The rows below fall into families. The same turns and mirrors carry the whole set onto itself and the rows of a family onto each other. For each named row, which other rows are in its family? Write them in the order they are listed.
These 16 rows form 4 families of 4 rows each.
Gufa: [  2  12  17  24  -8  13  32  21 -41 -21  35]
notoz: [ -2  11  23   9 -12  13  34  26 -19   1  32]
Vum: [ -7 -60   9   6 -19   3  27   8 -25  -8  14]
fik: [-25  21 -12   2 -44   8  14  33 -33 -21  47]
sofu: [-39 -33 -23   0 -40   2  -4  -5 -45 -25  16]
sobim: [-16 -44  13   4   0   7  29  -2 -27   0  13]
Rog: [ -9  12  -1  17 -46   2   5  44 -30 -29  36]
Zin: [-50 -30 -21  -3 -44  -2  -5   7 -41 -25  33]
gipe: [-28  23   6   9 -49  14  13  11 -40 -35  46]
fako: [  9  -6  18   2 -22  13  39  34 -12 -21  22]
mub: [  1   2  22   3   1  10  37  26 -20 -15  23]
Kovig: [-23 -46  13  -3   1   1  15  -1 -30 -16   7]
bot: [-24  21 -13   7 -53   8   2  20 -37 -25  36]
kebez: [-48 -32  -4   7 -39   0   1  -6 -52 -30  42]
Guv: [-33 -45  12 -13  -9  11  30 -13 -32 -16  25]
banu: [-39 -43  -8 -13 -52   3   1  -2 -25 -16  20]

The rest of the family of Zin: sobim, mub, bot
The rest of the family of fik: notoz, sofu, Kovig
The rest of the family of fako: Vum, gipe, kebez

The rows below fall into families. The same turns and mirrors carry the whole set onto itself and the rows of a family onto each other. For each named row, which other rows are in its family? Write them in the order they are listed.
These 32 rows form 4 families of 8 rows each.
duroz: [-12   7 -11  14  -7  41 -35 -11 -10  29   9 -10   5 -15  -4]
vipe: [-19   4   0   0 -24   9 -49  -9  -6  21   8  21   1   2  -9]
Fasu: [ -7 -13 -20  -9  -8 -36   7 -16   1  11  14 -26   2  11   1]
bebo: [  3  19 -38   5  -5  25  18 -26  30  -3   8  38 -11 -24 -13]
nup: [ 11  11 -43 -13  -3  24  14 -40  37   6  17  28  -2  -5  -2]
pas: [  9 -21 -22  -7  -3 -13   3  -8  21   9  34 -22  -9   8  21]
nam: [-16 -35 -17  -5 -18  -9  29   9   6  -1   5 -11  -1   5  -2]
zetu: [ -7  -9 -11 -17 -32  47 -29  -9  -2  21  14  11   7   0  19]
limu: [ -7  12 -15  -8 -30  38 -33 -14 -13  13   7   6   2 -25  19]
lud: [-24 -38 -14  -9  -8   6  29   1   8 -13   3  -2   6 -12 -14]
zuv: [-11   9 -15   0  -4 -25 -24 -27  -1  30   8  -3   9  22 -19]
Zakud: [-12 -24 -30   7 -19  15  37   6  24   3  -3  19   2  -2 -24]
zut: [ -6 -33  -3  -2  -9  19  20  12  15   0  20   3 -12  12  14]
gal: [-11  -7  -8  -5 -22  16 -42 -13  15  28  17  28   6  24 -13]
rab: [-17   8   1  12   8  11 -38 -20  -7  28   9  -1   6   9 -21]
Detu: [-10 -29  -9   5  -9  -6  21  17  12  -9  15  -5 -17 -12   9]
Tol: [ 12   6 -39 -23 -19  35  -4 -33  10  13  20  -1   2 -21  29]
nifir: [  8  24 -40  -9 -15  31  -4 -31   8   4  10  10  -4 -39  16]
sos: [ -1 -13 -19   0  -5 -38  -5  -5  18   1  27 -17 -10  -3   4]
Sas: [ -8   2 -12   1  -9 -32 -38 -19  16  16  20  10  -1   9 -18]
vulu: [-16 -20 -32   1 -11  27  25  -7  26  -6   3  20  11 -25 -33]
dofan: [-15   0  -8   1  17 -25 -15 -30   1  14  15 -13   6  10 -20]
petab: [  5  -4 -26  -4  -4 -19 -27 -26  34  23  34   4   2  21  -7]
goniv: [ -5  13 -21   7 -23  49 -22 -11 -14  29   2  -6   4 -12  12]
dem: [ -8 -12 -15   1  -3  30  24  -9  30   3  11  42  -9  14 -13]
poz: [  3   8 -53   9 -17  26  27 -17  31  10   3  20   3 -21 -22]
Zopi: [ 11  20 -52   7 -19  41   6 -25  11  21   7  -5   4 -31   6]
Lave: [-15  14  -7   7 -15  19 -35 -15 -12  37  -1   8   7  15 -13]
Redu: [ -1   2 -48   9  -8  36   7 -24  28   6   9  10  13 -38 -23]
Kage: [-12 -13 -15  11  -9  20  31   7  24 -11   5  33 -15 -12 -11]
bonev: [-18 -25 -12 -10  10 -24  15 -17   1  -4  14 -24   6  -4  -6]
makov: [  4  11 -37   9  -9  45 -15 -21   8  19  14 -12   8 -39  -2]

The rest of the family of bonev: duroz, lud, rab, vulu, dofan, Redu, makov
The rest of the family of sos: vipe, bebo, limu, Detu, nifir, Sas, Kage
The rest of the family of Fasu: nam, zuv, Zakud, goniv, poz, Zopi, Lave

